arr =
613  533  467  702  466  554  427
494  567  561  628  540  551  406
441  603  372  751  475  452  325
493  529  587  583  570  582  446
507  531  581  618  594  574  451
718  400  244  746  354  581  498
479  549  593  604  595  561  437
682  477  394  636  283  626  424
747  319  473  584  481  722  613
542  587  499  728  509  527  377
490  581  562  656  566  534  402
537  507  569  625  584  594  466
709  502  385  759  376  575  428
616  483  507  660  512  606  473
Rows and columns are counted from 1.
(1, 1) => 613
(11, 5) => 566
(2, 4) => 628
(11, 7) => 402
(1, 7) => 427
(5, 6) => 574
(6, 3) => 244
(4, 1) => 493
(14, 1) => 616
(8, 6) => 626
(9, 4) => 584
(7, 7) => 437
(9, 5) => 481
(14, 4) => 660
(6, 7) => 498
(3, 3) => 372
(12, 1) => 537
(2, 1) => 494
(5, 2) => 531
(7, 3) => 593
(12, 3) => 569
(4, 2) => 529
(1, 6) => 554
(13, 1) => 709
(10, 7) => 377
(8, 5) => 283
(3, 5) => 475
(4, 6) => 582

X =
.02,.24,.02,.27,-.34,.29,-.34,.28,.26,-.70,-.27
.07,.44,.07,.43,-.50,.41,-.43,.46,.37,.30,-.46
-.06,-.25,-.05,-.27,.33,-.31,.24,-.29,-.30,.69,.24
-.03,-.43,-.02,-.50,.54,-.53,.52,-.47,-.50,.45,.44
.04,-.03,.01,-.08,.11,.02,.17,-.02,.01,.81,.10
.08,.40,.06,.44,-.47,.46,-.47,.44,.43,.52,-.39
-.12,-.49,-.10,-.51,.52,-.54,.51,-.52,-.53,.18,.42
-.06,-.47,-.09,-.51,.52,-.49,.51,-.49,-.44,-.43,.45
Indices start at 1.
row 1 col 1 -> .02
row 8 col 4 -> -.51
row 7 col 5 -> .52
row 4 col 4 -> -.50
row 8 col 5 -> .52
row 4 col 11 -> .44
row 6 col 7 -> -.47
row 7 col 6 -> -.54
row 5 col 11 -> .10
row 3 col 5 -> .33
row 8 col 3 -> -.09
row 2 col 4 -> .43
row 2 col 3 -> .07
row 8 col 1 -> -.06
row 8 col 10 -> -.43
row 1 col 10 -> -.70
row 3 col 4 -> -.27
row 3 col 6 -> -.31
row 5 col 6 -> .02
row 3 col 8 -> -.29
row 3 col 2 -> -.25
row 1 col 5 -> -.34
row 4 col 1 -> -.03
row 1 col 4 -> .27
row 4 col 10 -> .45
row 7 col 9 -> -.53
row 3 col 3 -> -.05
row 6 col 10 -> .52
row 5 col 8 -> -.02
row 6 col 5 -> -.47
row 8 col 11 -> .45
row 4 col 9 -> -.50
row 5 col 7 -> .17
row 2 col 2 -> .44

data =
[[ .38  .39  .37  .43  .12  .20  .24  .75  .68  .35  .69  .66  .38  .70
   .02  .18]
 [ .43  .48  .45  .48 -.12  .26  .31  .53  .42  .42  .34  .35  .44  .34
   .05  .25]
 [-.38 -.43 -.37 -.42  .32 -.27 -.34 -.23 -.02 -.32  .08  .01 -.38  .05
  -.02 -.28]
 [-.24 -.14 -.23 -.29 -.56 -.06 -.09 -.52 -.58 -.19 -.59 -.57 -.22 -.58
  -.08 -.08]
 [-.10 -.14 -.12 -.23  .57  .05  .03 -.79 -.72 -.07 -.77 -.72 -.11 -.78
   .14  .05]
 [-.25 -.32 -.24 -.35 -.39 -.18 -.21 -.75 -.67 -.21 -.72 -.69 -.25 -.75
  -.05 -.19]
 [ .31  .41  .29  .28 -.41  .29  .33 -.28 -.48  .24 -.61 -.51  .30 -.62
   .03  .29]]
Rows and columns are counted from 1.
row 1 col 1: .38
row 7 col 11: -.61
row 5 col 1: -.10
row 3 col 11: .08
row 3 col 7: -.34
row 7 col 5: -.41
row 4 col 7: -.09
row 4 col 14: -.58
row 4 col 2: -.14
row 2 col 2: .48
row 4 col 9: -.58
row 1 col 13: .38
row 6 col 5: -.39
row 4 col 11: -.59
row 1 col 15: .02
row 6 col 15: -.05
row 6 col 13: -.25
row 2 col 7: .31
row 2 col 10: .42
row 7 col 16: .29
row 1 col 8: .75
row 3 col 5: .32
row 2 col 6: .26
row 2 col 4: .48
row 4 col 8: -.52
row 5 col 12: -.72
row 1 col 3: .37
row 1 col 9: .68
row 3 col 3: -.37
row 2 col 12: .35
row 1 col 12: .66
row 5 col 3: -.12
row 5 col 9: -.72
row 5 col 7: .03

a =
array([[68, 58, 41, 39, 67, 44, 47, 60, 32, 56, 32],
       [64, 67, 42, 62, 75, 72, 45, 57, 48, 41, 39],
       [65, 68, 45, 60, 74, 71, 45, 55, 50, 42, 40],
       [62, 73, 41, 51, 58, 62, 45, 47, 48, 55, 45],
       [57, 97, 76, 46, 18, 65, 50, 22, 68, 26, 38]])
Indices start at 1.
(1, 1) => 68
(1, 6) => 44
(4, 11) => 45
(3, 2) => 68
(2, 2) => 67
(1, 10) => 56
(1, 7) => 47
(3, 3) => 45
(4, 7) => 45
(1, 4) => 39
(1, 2) => 58
(5, 7) => 50
(4, 8) => 47
(1, 3) => 41
(2, 1) => 64
(2, 10) => 41
(1, 9) => 32
(4, 3) => 41
(4, 10) => 55
(5, 4) => 46
(5, 10) => 26
(4, 1) => 62
(5, 5) => 18
(5, 1) => 57
(3, 8) => 55
(2, 8) => 57
(4, 5) => 58
